Each row has a name. Each question is about the rows just above it.

biso: [ -3 -63  -6 -10]
kuv: [  -5 -105  -15  -14]
zinun: [ -4 -60  -7  -9]
kosol: [  -7 -103  -16   -5]
tefu: [ -8  99 -59 -81]
fosa: [  -5 -104  -18  -14]
Moz: [ -4 -59 -11  -7]
What comes right after [-63] in the named rows?	[-6]
Right after [-6] comes	[-10]
What comes right after [-18] in the named rows?	[-14]
Right after [-60] comes	[-7]
Right after [-11] comes	[-7]
The entry that follows [-103]:	[-16]

dipaf: [ 59  88 100 -32 -82  38   8  37]
mugof: [ 36  21 -69 -38  58  23 106  41]
lerur: [ 26 102 -20 -52 -59 101 -17  37]
Right after [102] comes	[-20]
What comes right after [106] in the named rows?	[41]
What comes right after [59] in the named rows?	[88]
The entry that follows [101]:	[-17]
The entry that follows [100]:	[-32]
The entry that follows [-38]:	[58]
What comes right after [21] in the named rows?	[-69]

mazit: [ 11 -75  14 -33  29 -52 -28 -33  15  33 -17 -68 -40  11  21  -6  -2  -1
 -70 -61  36 -73 -62 -58   3 -31  99  -3 -17  38  15  54   6  -9  -6 -43
 -39 -10 -19  80 -54 -35 -76 -53 -25   8  22  -1  30]
baro: [ 12 -78   8 -37  25 -52 -25 -35  15  35 -15 -64 -35  14  21  -8  -1   6
 -68 -56  27 -76 -66 -53   2 -37 100  -2 -23  38  18  52   5  -6  -9 -42
 -46 -12 -15  82 -54 -37 -80 -60 -22  15  19   1  36]
Sibo: [-16 -12  13  41  27 -36 -33  -3 -13   0 -29 -46 -13  16   0  30   6 -25
 -22 -22  61 -11  -3 -33 -12  18  16 -10   9  14 -12  25   3 -17  34   6
  36  20 -13  12 -35 -11  13   9 -25 -28  19  14 -41]
duva: [  1 -57 -17 -12 -30  -4  81   1   1  57   7   5  40  48  45  19  11  41
 -23   2 -31 -48 -65  31 -39 -44  31   4 -18  -5  25   0  31   8  35 -12
 -34  -5  28  27 -24  -9 -47 -49  12  40  45  38  -1]
tibu: [  1 -58 -16  -8 -31  -7 -49   0   0  57   9   6  43  49  45  20  10  40
 -23   5 -32 -49 -66  32 -40 -42  30   3 -17  -6  24  -1  31   5  37 -10
 -29  -5  28  26 -28  -9 -45 -47  12  35  46  38  -5]
gare: [ 14 -54 -12 -41 -18  -6 -18 -58  15  42  13   1  13  22  31  -8   1  33
 -27  -9 -39 -52 -59  12 -13 -46  50   7 -21   2  25   8  16   9  -2 -27
 -55 -19  13  41 -15 -12 -62 -53  44  40  20  13  35]
reme: [ 17 -91  18 -47   4 -37 -34 -32  19  55  -3 -43 -11  25  39  -7   1  28
  18 -44  -6 -86 -85 -27 -11 -55  97   4 -29  25  28  38  16   0  -5 -43
 -65 -19   2  80 -48 -34 -92 -72  -9  33  32  14  43]
Right after [17] comes	[-91]
What comes right after [-57] in the named rows?	[-17]
[-16 -12  13  41  27 -36 -33  -3 -13   0 -29 -46 -13  16   0  30   6 -25
 -22 -22  61 -11  -3 -33 -12  18  16 -10   9  14 -12  25   3 -17  34   6
  36  20 -13  12 -35 -11  13   9 -25 -28  19  14 -41] is in which row?	Sibo
The entry that follows [82]:	[-54]
[  1 -58 -16  -8 -31  -7 -49   0   0  57   9   6  43  49  45  20  10  40
 -23   5 -32 -49 -66  32 -40 -42  30   3 -17  -6  24  -1  31   5  37 -10
 -29  -5  28  26 -28  -9 -45 -47  12  35  46  38  -5] is in which row?	tibu

Kivos: [-2 -4 -7 -7 -4]
sof: [-4 -4 -6 -5 -4]
fivol: [ 20  16 -30 -13 -10]
Gazo: [-15  -7   3   3 -11]
Borod: [-62 -88  57 -27  61]
nid: [ -2  -4  -2 -11  -4]
vamu: [ -3 -98  63 -32  67]
gipem: [-65 -93  61 -29  62]
Whose row is [-2 -4 -7 -7 -4]?	Kivos
Right after [-3] comes	[-98]

gasob: [ 13   0  28  21   3 -15  -3  -6  -1   0 -11]
Fovu: [-38  -2 -38  15  -4  -5  15   0 -12  -2  -8]
biki: [ 8 -1  8 -1  6 47  1 -3  7 26 16]
rer: [ 60   0  62 -17   6  23   0   4   2  -1   3]
pedif: [  6   0  11  14  -3 -31  -1 -27   6  15  -3]
denas: [-89   3 -93  18  -1 -31   4  -4  14  16  13]
What comes right after [-89] in the named rows?	[3]
Right after [2] comes	[-1]
Whose row is [-89   3 -93  18  -1 -31   4  -4  14  16  13]?	denas
What comes right after [23] in the named rows?	[0]

